In the rows, zero is written as 128.
R: rows in several groups, each row roughly a mix of its group's directions:
R (114 x 11):
[[131 117 146 141 137 168 128 173 138  86 159]
 [146 133 121  98  94 157 149 114 148 161 170]
 [146 142 127 140 169  94  73 128 152 128 141]
 [152 135 104  92 155  95 139 125 110 141 176]
 [108 121  88 125 138 111 115 144 186 160 132]
 [132 115 182 119 166 142 140 122 120  88 105]
 [141  77 129 135 145 150 166 148 170 129 123]
 [101 149 129 100 166 113 123 143 179 102 133]
 [128 144 149 152 154 166  86 165 133 154 128]
 [107 141 136 144 149 180 145 143 140 148  82]
 [152 156 114  78 120 141 110 109 123 171 148]
 [162 149 105 141 119 122 156 152 164 173 117]
 [ 99 167 129 115 162 111 139 101 143  87 149]
 [136 112 101  68 133 115 103 103 138 155 109]
 [142 144 112  59 145 122 119 119 127  99 108]
 [123 112 141 171 108 138 126  90  75 142 134]
 [131 109 117 109 123 194 130 154 127 145 161]
 [133 110 143 127 135 165 107 113 110  69 101]
 [125 116  87 149 104 151 112 119 106  73 136]
 [181 139 119 141 119 157  81 122 105 143 122]
 [ 74 137  98 126 147 110 108 134 164 110 151]
 [119 136 106  83 126 103 103 106 124  76 138]
 [136 112 107  93 164 137 101 129 180 110 140]
 [164 132 136 135 155  97 173 120 101 100 151]
 [158 134 108  92 134 155 126 157 104 161 164]
 [ 96 158 112 133 137 169 148 127 124  76 141]
 [110 184 150 137  91 129 123 126 129 126 170]
 [128 148 123 127 147 170 106 156 120  89 171]
 [166  97 139 133 126  73 153 121 150 150 126]
 [114 175 133 167  96 159 159 136 121 114 130]
 [180 136 107  95 116 165 121 155 124 144 148]
 [110 155 165 136 108 181 125 163 132 142 127]
 [106 159  90 150 181 110 135 117 115 110 125]
 [104 147 142 189 137 120 108 108 110  94 128]
 [152 120 163 142  99 122 136 125 145 186 104]
 [118 174 101 118 166 111 110 100 127  94 114]
 [162 104 151 135 124 172  81 130 143 122 106]
 [ 75 132 140 130 138 111  90  98 114 144  95]
 [ 83 154 122 141 146 126 103 116 166 106 164]
 [143 168 129 131  73 115 173 141 130 121 131]
 [139 102 107 113 185 133  94 122 105 105 112]
 [131 123 111 122  75 150 141 104 145 163 165]
 [135 137  79 149 133 129 149 168 142  85 117]
 [139 130  99 143 152 118  92 175 106 103 101]
 [156 128 114 130 154  99 130 105 148 187 111]
 [ 94 132 127 123 134 145  84 106 155 177 113]
 [148 103 138 140 121  95 135 117 143 191 107]
 [152 120 129 137 136 120 166 120 149  63 140]
 [167 114 130 162 165 135 169 152 105 119 118]
 [103 127  91 127 156 101 102 146 133 179 116]
 [121 164 115 137 144 176 123 102 115  81 128]
 [153 162 147 105 164 125 111  99 109 169 139]
 [112 152 108 166 117 116  83 128 172 111 122]
 [100  88 118 119 108 114 122 115  94 100  85]
 [159  87 128  90 153 127  99 136 114 162 144]
 [123 113 153  91 132 156  89 164 153 114 106]
 [110 166 121 146  92 127 149 150 137 177 147]
 [114 173 141 124  76 125 159 112 111 130 153]
 [ 90 136  97 100 109 152 116  95 108 160 107]
 [117 106 113 131 101 160 161 131 139 110 184]
 [108  90 136 153 138 153 143 148 113 111  75]
 [134 127  80 143 133 140  99 139  73 110 141]
 [151 142 125  90 131 117 142 104 106 187 138]
 [121 167 158  85 114 131 100 145 136  89 125]
 [113  70 130 138 131  91 119 161 152 135 111]
 [123 127 148 159 124 181 112 131 105 104  88]
 [114 123 138 168  77 143 140  83 135 128 147]
 [127  86 130 135 107 102 131 136 122 171  80]
 [157 107 122 147 162 106 169 139 154 116 164]
 [162  93 120 135 151 108 137 129  94 160  89]
 [ 92 114  96 165 153 146 113 161 133  98 117]
 [124  93 114 125  93 132 121 166 179 114 112]
 [113 152 102 149 102 147 135 140 189 129 111]
 [147 117 122 144 106 106 130 176 148 130  75]
 [ 99 144 119 100 144 119  89 115 161  85 114]
 [124 115 134 101 143 137 112 116 128 165 193]
 [172 158 144  84 152 136 102 154 125 143 126]
 [176 115 143 113 115 135 151 105  84 139  97]
 [139 116 101 139 104 120 137 168 161 104  82]
 [134 131  69 127  96 122 151 128  97  93 130]
 [172 127 125 125 163 142 158 155  90 100 128]
 [ 92 103 146 124 129 130  96 112 102  78 105]
 [141 161 145 143 121 152 150 108  89  81 114]
 [144 118 106  97 172 154 102 122 103 121 166]
 [ 99 176 121 139 101 119 134  92 105 161 118]
 [135 130 111 171 138 134  97 156  72 121 128]
 [107 106 104 155 128 135 106 176 147 153  94]
 [ 80 140 112 142 156 132 118 140 119  96 175]
 [177 113 115 116 125 161 100 117  81 130 116]
 [138 130 153 134 158 145 150 144  65 107 141]
 [140 180 154 114 178 123 137 147 129 112 145]
 [159 106 127 123 128  89 170 157 125 125 169]
 [108 131 103 107 166 131  85 118 124  92  96]
 [143 103 124 169 103 168 102 124  95 101 123]
 [ 78  99 138 180 114 112 139 129 116 111 119]
 [155 124 171 111 101 104 146 157 124  86 135]
 [151 140 141 121  99 100 179 133 119 112 169]
 [ 73 119 112 176 111  99 120 129 133 142 138]
 [126 123 139 107 137  99 114 104 151 194 133]
 [102  90 109 119 122  89 123 170 142 142 157]
 [140 138 128 134 154 165 182 139 171 136 126]
 [136 158 149 110 126 100 168 138 150 178 136]
 [ 97 102 141 163 117  94 146 147 173 139 123]
 [143 119 109 153 167  97 146 128 153  97  88]
 [ 93 137 116 118  91 101  86  99 115 111 153]
 [159  96 141 164 132 117 145 157  85 107 141]
 [162 107 113 111 190 133 122 111 140 128 157]
 [131 126 135 136 117 154 148 128 121  54 148]
 [135  91  91 128 117 138  90 108  84 146 115]
 [ 99 170 121 114 133 158  86 122 105 151 104]
 [ 99 144 123 151 143 142  89 141 168  91 151]
 [129 152 106 143 114 122 142 121  80 167 169]
 [112 111  82 126 101 109 160 159 127  91 115]
 [112 136 114 101 140 132 104 126  84  87  87]]
which group is each row in? (one row of each group first):
[136  84 123 117  90 171 125  95 116 146 143] => U
[158 114 117 105 183 142  93 149 126 130 104] => P
[127 160 137 106 127  92 124  93 120 183 117] => S

[108 123  72 155  98 108 117 167 134 123 127] => U
[126  86 151 106 115 138 122 139 118 109 188] => S
[167 182 115 111 144 121  97 138 159 134 125] => U
[120 109 154 158  97 119 154 129 176 159 143] => P
[ 90 145 125 139 120  66 141 126 136 162 118] => S
[130 132 135 166  99 110 179 153 147  97 126] => S
[147 156 144 131 170 156  84 118 104 133 154] => U
[144 158 118  86 174 132 111 128 165 112 116] => P
[ 91 126 116 126 172 113  73 114 141 120 124] => U
[139 161 121 113 160 165 178 132 147 119 110] => P
[122 149 118 165 118 181 124 162 103 128 107] => S
